Each row is where one point has got to under a steady rotation. How many steps took it there?
The counts run from 0 to 346.
-60 -103 55 -5 35 -5 0 -81 -21 530 96 -2 -173 -488 48 -26 -100 479 -97
 69 -321 389 18 -90 72 132 -47 128 -79 -59 316 -4 206 -342 -431 172 124
 497 -122 -8 158 -209 50 -273 -291 -> 265
60 -168 -319 151 194 -34 -175 -317 132 -208 40 142 53 -135 242 104 69
 242 217 -14 -243 380 170 129 71 174 95 -83 138 286 251 -160 -143 -561
 -200 -175 123 352 362 157 86 -288 58 21 -411 -> 180
-190 -57 -62 -265 290 36 142 -200 76 -145 65 -9 153 -224 1 49 -231 62
 -302 -166 -494 112 78 -27 43 352 203 -107 243 43 505 -96 -106 118 -460
 -510 -85 344 150 -197 178 -96 -98 -29 -205 -> 96
46 -246 -238 -42 521 -110 -157 -182 289 185 16 52 -253 -190 95 -112 95
 385 -144 37 -198 296 151 -145 312 237 -20 108 106 141 123 -88 124 -433
 -280 -163 264 152 205 87 231 -594 -10 116 -283 -> 209
-84 -53 44 -296 386 -1 -128 20 156 -280 -262 39 77 -244 178 167 -248 263
 -234 -159 -279 513 204 180 -155 374 98 3 141 37 215 -391 -330 -70 -297
 -215 127 340 14 177 -172 -464 -159 104 -43 -> 51
136 -37 46 -12 335 89 -249 122 188 -157 -321 -215 74 -291 172 402 -116
 87 -267 -388 -35 92 138 -165 -82 41 -74 -109 225 163 291 -229 -46 -179
 -473 -260 197 471 135 117 274 -269 -14 62 -17 -> 345
125 112 -48 -148 190 108 -1 -90 92 -381 -304 -39 185 -199 80 293 -296 57
 -155 -125 -105 554 200 116 -237 314 108 -59 117 115 170 -139 -52 -167
 -394 -49 182 558 48 -43 5 -384 -373 98 4 -> 324
14 302 -155 239 105 -30 269 -222 70 134 -12 155 133 -275 46 317 -81 101
 293 -187 -392 217 13 -171 -141 13 4 -100 173 248 158 -144 253 -468 -303
 -93 -45 546 151 205 296 -110 369 -15 -361 -> 149
-299 -22 -8 -151 230 71 188 -308 -40 154 141 30 -53 -282 -55 172 -183
 145 -185 -122 -558 -18 68 -71 -60 227 58 -113 198 145 304 -57 255 -123
 -503 -365 -115 532 125 -160 170 -131 -28 -219 -237 -> 103
12 28 -36 95 222 34 -47 -289 -299 40 -263 -227 -140 -105 44 150 -108 255
 -36 -160 -182 217 248 95 -176 363 38 -67 7 328 160 -378 -106 -376 -403
 47 291 750 -61 -43 91 -320 -133 14 -21 -> 315
73 -141 32 29 411 -98 -227 -126 352 220 -41 -23 -191 -263 6 47 124 401
 -68 16 -132 382 -58 -237 206 -70 -53 -27 86 86 210 -98 94 -434 -214 -88
 319 162 274 253 255 -478 280 -9 -207 -> 210
-38 -125 40 -49 399 2 -173 -4 -57 56 -124 134 -217 -192 126 9 -145 280
 -125 -220 -319 413 192 266 -125 264 4 163 0 11 76 -421 -59 -435 -338
 -47 210 530 -199 198 -12 -490 -73 -26 41 -> 36
263 -35 -224 227 355 -18 -81 -226 220 22 -31 38 57 -239 46 244 56 321 96
 -8 -44 240 219 -147 22 -28 -37 -184 225 249 191 -125 161 -527 -325 -174
 168 341 347 322 200 -379 288 183 -255 -> 188
-101 -76 160 -230 275 -47 -4 68 286 -32 -241 -83 185 -320 11 371 -226
 228 -279 -160 -300 231 -12 -103 -61 9 71 -251 255 42 458 -208 -282 18
 -320 -303 44 379 88 170 163 -278 71 -70 -41 -> 78
-39 -220 -197 -35 364 10 -191 -162 114 395 179 -45 -186 -453 0 -54 38
 493 -200 151 -81 336 -7 -102 186 81 27 -126 75 117 339 -18 136 -337
 -410 -210 238 190 208 101 225 -498 82 6 -270 -> 226
-269 -33 -190 -159 206 91 234 -205 248 -54 121 183 198 -366 139 -65 -238
 34 -156 -253 -481 302 11 -88 14 328 162 26 207 -68 437 96 -112 6 -424
 -450 -139 373 37 132 168 -136 -139 -160 -241 -> 107
-248 20 -173 -68 156 2 149 -370 64 18 68 116 45 -187 83 39 -140 73 -87
 -274 -593 105 125 -124 -35 301 124 100 123 75 399 -82 238 -212 -419
 -287 -122 553 88 -247 183 33 -45 -199 -396 -> 119
59 -144 42 -191 294 40 -116 97 345 -122 -271 228 107 -145 277 329 -191
 166 -99 -273 -194 460 292 173 -24 48 -60 54 187 -99 312 -205 -149 -209
 -260 -180 -35 437 -84 226 -53 -319 -211 29 -131 -> 45
123 -152 -82 137 72 75 56 -104 -128 393 -25 -69 -58 -270 61 108 -122 289
 -60 -66 -158 264 250 -159 -56 112 -106 136 -66 75 451 -101 248 -444
 -502 225 166 745 -174 -109 135 -185 -49 -50 -227 -> 282
-267 -119 55 -282 468 -48 60 -138 70 17 -13 102 -205 -319 -36 48 -164
 194 -310 -152 -499 249 75 154 -91 254 25 -106 148 4 64 -141 -17 -178
 -379 -355 83 487 -78 115 76 -506 -97 -128 62 -> 75
177 110 -183 274 163 -42 -148 -144 327 -101 -144 139 157 -264 152 242 40
 151 177 -125 -96 404 78 -156 -102 -75 45 -50 124 160 183 -214 25 -534
 -210 -112 69 384 331 378 258 -195 329 54 -291 -> 172
-235 262 9 -208 253 0 196 -308 264 -151 -129 22 235 -195 -23 174 -280 25
 -89 -240 -559 243 38 -239 -135 313 179 128 163 59 460 -15 27 120 -327
 -411 -92 370 189 -178 256 -35 -53 22 -294 -> 112
-4 -25 -204 -7 561 -44 -78 -307 10 103 115 -55 -195 -328 -92 -5 -25 479
 -181 187 -142 436 128 -3 154 230 89 -72 55 206 76 -74 267 -265 -315
 -230 205 155 240 49 188 -565 90 218 -231 -> 215
83 -99 -46 -112 87 142 -96 -167 -109 -45 -364 -219 -29 38 282 293 -79
 174 4 -180 -342 196 215 60 -79 299 12 -52 98 171 404 -241 -193 -336
 -337 108 227 692 42 -136 74 -271 -253 -27 -108 -> 314
84 -14 -119 100 151 106 42 59 -279 325 -40 23 -70 -261 243 122 81 221 44
 -278 -320 267 342 144 -113 201 -34 54 85 -18 246 -173 27 -506 -517 153
 53 419 -306 93 -41 -443 -152 194 -103 -> 14
219 -15 -71 -42 -81 71 9 -43 182 50 -198 -48 262 -271 269 260 -229 159
 22 -30 -68 469 219 -238 -128 128 34 164 101 52 577 -142 -59 -172 -383
 275 77 589 -86 69 119 -18 -171 68 -319 -> 290
-91 48 33 -146 342 30 229 40 504 62 -137 191 204 -319 67 230 -126 21
 -278 -324 -343 243 -91 -336 -38 28 40 63 249 -132 446 84 -49 -55 -407
 -394 -65 371 -7 182 316 -164 51 -131 -167 -> 100
48 231 -228 -46 201 -64 53 -364 224 -371 -113 109 193 -161 143 94 -167
 212 222 -113 -383 575 34 50 -91 279 295 66 65 276 109 -244 -57 -334
 -132 -38 71 282 289 105 132 -261 70 218 -393 -> 168
223 46 12 50 138 111 97 15 87 8 -435 -200 162 -227 122 367 -195 136 -8
 -157 -68 270 254 -234 -194 78 -79 -28 103 165 456 -203 -118 -243 -407
 289 183 663 -39 42 229 -134 -26 143 2 -> 306
155 -14 -56 -216 98 4 19 -106 204 -165 -363 -14 104 -105 253 52 -234 34
 -46 -216 -260 528 158 -50 -36 403 38 268 -50 23 323 -161 -71 -199 -310
 255 153 571 -148 -106 121 -232 -387 66 -106 -> 302
5 -95 31 -41 509 5 1 -57 -146 17 -136 -45 -140 33 43 202 -123 279 -220
 -184 -292 141 377 23 -54 355 -13 133 65 52 131 -510 -66 -286 -497 -125
 125 457 -148 78 21 -516 -35 367 5 -> 42
96 -153 -83 -49 138 1 -201 -27 171 -161 -431 29 46 -178 284 3 -151 190
 -65 -321 -190 575 59 88 -113 336 69 74 33 39 191 -232 -315 -358 -291 80
 259 575 -66 50 56 -332 -355 -177 -64 -> 319
7 -97 -293 7 487 -91 -151 -345 247 -62 55 227 -172 -70 54 -77 75 355 57
 37 -236 432 152 105 108 228 66 156 93 145 -78 -107 170 -550 -200 -179
 285 288 199 40 130 -481 9 122 -288 -> 192
34 -98 -151 203 325 -43 -86 -235 110 85 -56 5 -111 -213 129 28 142 360
 114 -73 -266 217 86 -22 106 149 33 -151 143 243 100 -135 -43 -625 -186
 -95 260 340 288 289 178 -505 230 74 -346 -> 187
37 -50 -161 -102 128 102 215 -250 -180 267 145 -9 -12 -316 10 -121 -226
 357 -62 135 -289 445 193 -104 23 402 147 135 -71 23 288 -37 71 -159
 -478 193 160 450 -183 -106 66 -255 -186 85 -265 -> 270
-15 -126 -24 -170 405 168 -55 -111 -155 -135 -43 -56 -47 -122 140 268
 -211 255 -115 -115 -294 293 473 278 -87 322 48 29 126 66 230 -381 -62
 -284 -405 -124 32 537 -93 -65 -120 -336 -254 137 -119 -> 41
236 -24 14 120 281 132 -130 94 248 -91 -399 51 26 -304 142 357 -111 104
 -170 -265 54 344 204 -63 -209 -8 -120 -38 166 63 180 -191 98 -381 -414
 -84 172 615 -61 290 126 -419 -89 -26 123 -> 328
83 144 83 -129 400 2 -54 -201 322 50 -89 -193 7 -334 -153 230 -87 483
 -205 245 -69 486 8 -268 70 38 51 -55 57 137 176 -91 261 -60 -256 -165
 259 115 243 32 239 -330 173 256 -243 -> 222
210 -45 -106 -127 436 -59 -149 -46 504 152 -152 -1 70 -281 140 67 -66
 374 -198 12 -52 571 7 -288 213 42 17 34 198 41 353 -32 -31 -171 -263
 -173 251 68 204 227 299 -485 122 236 -241 -> 217
163 195 187 -66 402 48 -98 24 108 -55 -398 29 63 -172 142 296 -177 185
 -106 -301 -159 546 173 -148 -197 167 -42 298 44 -63 157 -484 90 -203
 -273 110 143 470 -166 182 119 -285 43 346 -1 -> 27
182 87 212 38 67 18 18 -101 11 216 -212 -190 -25 -197 70 306 -175 264
 -40 -38 -205 279 92 -373 -105 55 -62 223 -59 73 453 -263 212 -280 -407
 301 188 706 -90 -40 227 -56 132 58 -199 -> 283
-67 -252 -212 -210 347 -61 -128 -177 162 245 63 -19 -63 -291 112 -168 13
 446 -180 122 -274 358 24 -80 341 237 127 -62 90 16 452 34 -99 -285 -325
 -115 265 65 194 11 220 -519 -100 52 -368 -> 225
105 353 133 59 224 103 -1 -54 -193 216 -285 -194 -12 -394 120 138 -14
 237 -10 -250 -263 530 129 -134 -177 263 87 166 -54 24 179 -236 112 -265
 -376 271 183 356 -258 144 189 -373 52 380 -60 -> 4
-116 -109 -20 -166 297 -13 -284 -235 11 238 157 -165 -194 -300 -32 12
 -18 510 -307 213 -248 295 85 -276 245 200 80 116 -12 130 324 -173 328
 -232 -366 -121 250 275 177 -217 209 -240 89 0 -327 -> 237
-30 193 90 -134 0 105 -271 -155 -80 8 -148 -11 25 -328 345 277 -63 291
 45 -183 -326 543 155 95 -140 147 135 126 -35 60 415 -187 90 -258 -327
 117 39 432 -51 -209 9 -5 -209 -62 -288 -> 1
148 -226 -170 76 120 171 75 -156 -222 211 -130 -211 -25 -164 230 83 -162
 219 -40 -112 -255 178 324 -24 -57 243 -8 92 -25 184 444 -230 -32 -392
 -460 216 129 731 -126 -76 99 -243 -216 21 -217 -> 298
-68 -136 -26 -279 -20 142 15 -231 65 332 56 55 60 -321 194 82 -142 428 4
 181 -368 469 100 -32 108 140 42 -63 39 -17 514 153 121 -224 -387 92 94
 432 47 -201 52 -160 -187 -208 -400 -> 258
